In the rows, 128 means zero.
Each row of D is roughly a mix of the hidden directions of one of 4 groups.
D:
[[107 137  78  84 119 126 153 145 128  93]
 [128 117 127 183 119 149 112  90 167 113]
 [ 95 159 164 155  82 140 141 113 124 150]
 [110 144 103 135 182 165 140 165 120 137]
 [138  95 174  99 111  86 150 105 133 126]
 [154 136 180 182 129 135 133 123 121 153]
 [118 159 112  82 143 105  92 163 111 114]
 [ 74 152 143 101 147 109 166 122 113 146]
 [145 147 169 159 160 157 170 115 138 134]
 [131 165 101 128 172 151 133 173 151 135]
 [169 126 123 178 117 121 171 136 132 158]
 [110 149  99 132 183 141 122 173 145 135]
 [150  86 123 112 101 133  77 106 100 116]
 [167 116 122 157 132 151 141 179  93 140]
 [144 145  88 176 148 155 120 153 159 130]
 [139 148 172 145 125  89 110 108  96  94]
 [155 115 131 173 143 136 148 185 109 131]
 [ 81 162 126 118 132 116 175 140  94 132]
 [111 111 108 126 148  64 115 152 122  97]
 [ 98 134 125 118 111 124 105  63 160 118]
 [115 136 156 107  90  99 115  73 138 143]
 [ 96 146 120  94 140  80 148 129 161 100]
 [ 95 144 123 124 160 103 186 109 134 149]
 [177 154 151 132 153 169 145 106 136 107]
 [131 142 113 131 165 155 124 195 132 121]
 [146  98 130 180 137 168 119 129 101 156]
 [161 165 178 123 157 144 133 136 157 113]
 [101 160 134  84 110 133 106  78 125 136]
 [120 174 156 177 141 111 128 155 113 148]
 [103 141  88 111 137  94 152 149 117  82]
 [136  93 142 155  93  90 141  84 142 126]
 [165 117 173 107 135 169 128 140 102 154]
 [143  92 109 169 113 175 121 112  97 128]
 [122 147  90 142 172 172 120 162 122 132]
 [100 150 163 122 112 116  93  74 139 118]
 [155  96 117 148 113 161  83 137 100 155]
 [ 70 134 121 112 128 106 113  89 160 111]
 [150 156 167 136 160 152  91 112 106 153]
 [ 93 128 132  95 121  98 110  78 157 114]
 [100 144 122  71 133  89 135 132 157 108]
 [156 139 136 168 142 148 164  96 160 102]
 [110 160 149  72 128 140  99  93 133 119]
 [145 147 157 153 153 148 175 102 160 119]
 [104 143 169  94  92  94 148 104 117 135]
 [174 105 129 147 102 145  79 140 146 110]
 [109 104 101 110  83 110  83 145 109 143]
 [123  90  96  92 101 132  79 135 124 139]
 [114 136  84 142 164 156  96 167 114 119]
 [154 109 113 164 133 166 111 128  74 132]
 [135  97  93 144 190 105 117 133 139 123]
 [142 100 121 100 176 115 142 145  91  95]
 [ 97 107  79 101 120  84 105 138 120 126]
 [147 117 116 153 151 134 161 192 114 133]
 [140 142  81 187 125 154 111 133 142 126]
 [130 110 159 115 142  76 128 113 172 102]
 [ 68 137 101 130 103 137 173 120 131 122]
 [121 110  99 130 116 146 115 164  66 142]
 [133 126 100 169 166 155 134 175 144 126]
 [ 85  76 108 129 100 117 106 141 143 147]
 [119 112 160 102 100  91 167 102 100 121]
 [169 112 122 168 118 169 112 118  96 150]
 [180  94 128 137 115 147  86 104 149 123]
 [130 130 106 147 165 140 121 195 142 117]
 [ 96 110 124  92  99 104  87 161 123 148]
 [ 77 165 133 120 120 159  97 120  95 131]
 [121 122 154  98  87  88 133  82 113 125]
 [109 159 134  92 128  90 151 123 165  94]
 [124 150 127  80 141 107 159 102 174 130]
 [ 82 159 139 125 119 110 180 111 110 143]
 [165 113 137 151 101 148  76 147 155 119]
 [ 99 133 100  87 113  71 115 139 133 140]
 [145 107 105 108 197 124 115 144 112 120]
 [106 112  92 120 110 123 188 147 132 100]
 [ 90 110  96 102  85  97 106 138 111 137]
 [150 132 108 138 166 178  95 153 150 136]
 [165 153 149 147 169 149 148 117 149  92]
 [138 125 178 121  69 116 128  99 133 133]
 [157 111 127 144  94 123  66 128 152 113]
 [ 92  90  74 110 128 120 144 142 153 129]
 [144 120 104 104 138  99 155 179 117  92]
 [108 111 172 104 108  79 154 107 130 133]
 [ 86 134 120 108 109  97 120  72 148 130]
 [146 103 141 185 132 129 122 114 172 104]
 [ 91 155 133  96 119 134 105  74 149 121]
 [136 168 175 139 120 131  93 150 115 164]
 [135 103 107 169 130 161 120 128  71 127]
 [ 85 112 121  93 105 107 136 122 174 102]
 [178 132 108 130 174 104 101 133 132  99]
 [161 126 130 139 173 167 144 107 147  90]
 [ 97 154 138  75 141 132 114 156  90 127]
 [ 67 136 137 114  84 138 147 105 115 129]
 [137 117 119 113 178 126 115 185 118 155]
 [101 158 135  74 120 122 119 132  82 146]
 [ 86 148 141  94 152 110 171 148 105 135]
 [134  84 133 145 172  93 141 164 111 125]
 [154  96  86 148 122 142 147 166  97 145]
 [125 192 163 156 104 131 115 133 120 146]
 [ 83 136 125 171  95 120 111  88 119 139]
 [181 155 129 156 164 149 148 104 124 115]
 [ 90 152 144 104 140 116 186 121 107 143]
 [123 111 102 152 194 109 149 140 115 113]
 [162 131 108 118 161 102  98 181 137 131]
 [110 163 133  70 148 138 133 107 163 119]
 [101 133 129 138 114 105 126  68 172 124]
 [ 75 154 124 164 107 126 126  88 144 141]
 [149  89 100 162 116 163  95 126  97 126]
 [166 102 122  76 126 131 108  96 152 111]
 [107 131 101 111 102 122 126  63 154 137]
 [138 168 179 149 125 157 121 124 106 160]
 [103 150 134  86 124  88 141 129 173 106]
 [186 106 126 153 144 159 136 142 159 113]
 [ 91 142 136  97 100 102 125  84  95 131]
 [104 147 124 155  81 137 182 119 139 120]
 [ 84  85 117 126  88 122 104 146 117 153]
 [160 147 146 162 158 159 168 101 134 120]
 [174 105 111 139 145 125 165 135 178 122]
 [130 112 174  96  88 133 129  97  94 127]
 [108 167 147  94 150  84 150 139 152 120]
 [147 154 172 131 131 164  98  93 112 150]
 [154 155 151 156 158 153 174 101 134 121]
 [108 160 147  78 138  87 132 145 156 121]
 [153 131 106 139 162 162 117 185 138 118]
 [127 115 145 142  80 162 138  83 152 147]
 [ 77 165 129 127 143 138 165 107 116 159]
 [139 151 168 127 154 135  73 120 107 156]
 [146 104 133 169 117 173 119 124  92 160]
 [ 98 126 127  97 118 112 102  72 158 112]
 [105 101 110 120 101 104 181 147 125  96]
 [136 146 165 155 165 159 168 122 131 101]
 [ 73 142 151 116 139 108 175 123 113 147]
 [107 141 153 153  72 147 135  94 145 148]
 [149 133 160 156  99 174 159 113 134 155]]

Each list below has three rows that fit no group; the rest each fit one group, if only roughly. Name those rows in the order they come.
- k476: [120 175 141 168 103 160 140 114 132 161]
- k924: [127 126  85 151 145 179 120 147  94 110]
- k691: [115  96 169 104 107 130 104  77 119 136]
- k565: [111 146 128 113 152 137 134  98 193 105]
- k860: [168  94 144 160 145 160 116 108  93 137]
- k47: [108 134 128  90 105  88 146 160 157  96]
- k916: [143 115  90  83 155 106 128 160 126  95]
- k985: [171 120 145 139 162 140 147 152 173 103]
- k174: [ 84 115  73 119 105 112 142 118 145 103]
- k69: [153 136 111 136 115 158  62 147 145 124]
- k590: [179 136 175 116 142 148 100 128 109 150]
- k650: [133 115  83 139 155 151 170 164 150 131]
- k958: [146 105  99 147 151 154 120 173 170 137]
  k860 k47 k958
- k745: [111  92 117 129  83 112  99 141 121 174]
- k162: [170  91 123 157 137 156 100 156 145 106]
- k313: [173 131  89 117 168 117 111 162 140 113]
- k825: [114 122 160 127  83  88 132  83 144 136]
- k623: [ 99 121 117  84 130  80 118 136 170 127]
- k851: [178  96 125 143 122 139 117 121  72 130]
- k526: [140 134 128  89 163 105 103 182 115 127]
- k609: [142 109  57 129 122 134 161 142 140 121]
- k480: [148 163 106 136 153 166  95 117 157 157]
- k704: [106 154 136  86 143  77 122 113 152 106]
- k940: [163 114 102 149 115 165 123  87 166 129]
- k713: [140 128 153 162 157 173 163 103 142 111]
  k851 k609 k704
- k410: [ 92 130 137 147  79  83 139 100 130 132]
- k560: [126 127 154 102  85 110 116  88 113 168]
- k986: [116  98 144 104 116  66 139  94 127 119]
- k837: [136 135  83 114 167 101 139 170 124 101]
- k496: [142 135 180 139 162 158 138  95 111 101]
- k502: [ 84 146 148 105 143 101 179 123 147 139]
- k904: [143 151 125 143  95 170 116  92 162 157]
- k126: [162  83 153  96 116 116 115  85 133 134]
- k751: [141 161 174 112  97 147  94 119 101 144]
- k303: [ 79 155 142 110 119 107 117 126 178 108]
  k560 k496 k303
- k350: [142 163 110 172 139 172 119 131 154 101]
- k388: [179 104 128 156 108 141  97 144 167 120]
- k450: [134  90 167  98 102  84 117 109 140 122]
- k763: [140 157 149 181  90 112 137 100 138 111]
- k521: [102 103  88 116  83  94 101 119 135 135]
- k898: [141 153 177 159 125 148  98 106 109 159]
- k961: [142  99  66 107 152 126 142 131 151 105]
- k15: [113 105 111 100 126  97  83 167 131 157]
- k16: [149 110 120 169 126 153  79 100  99 131]
- k948: [187 117 144 156 111 125  90 130 127  99]
  k350 k16 k948
- k492: [144 123 164 100  83 105 112  85 140 131]
- k804: [157 112 112 100 186 133 120 168 125 133]
- k571: [180  99 135 145 178 119 139 148 118 121]
- k13: [121 102  98 113  86  81 108 120  98 134]
- k449: [ 89 151 144 112 113  82 155 126 167 119]
- k581: [157 115 127 158 141 161  88  98  92 144]
- k439: [163 158 188 129 133 143 117 146 106 146]
- k525: [159 133 169 142 168 135 148  88 133 103]
- k549: [178 146 167 134 140 141  83 122 108 138]
- k573: [184 118 124 139 116 167 113 142  88 140]
  k13 k581 k525
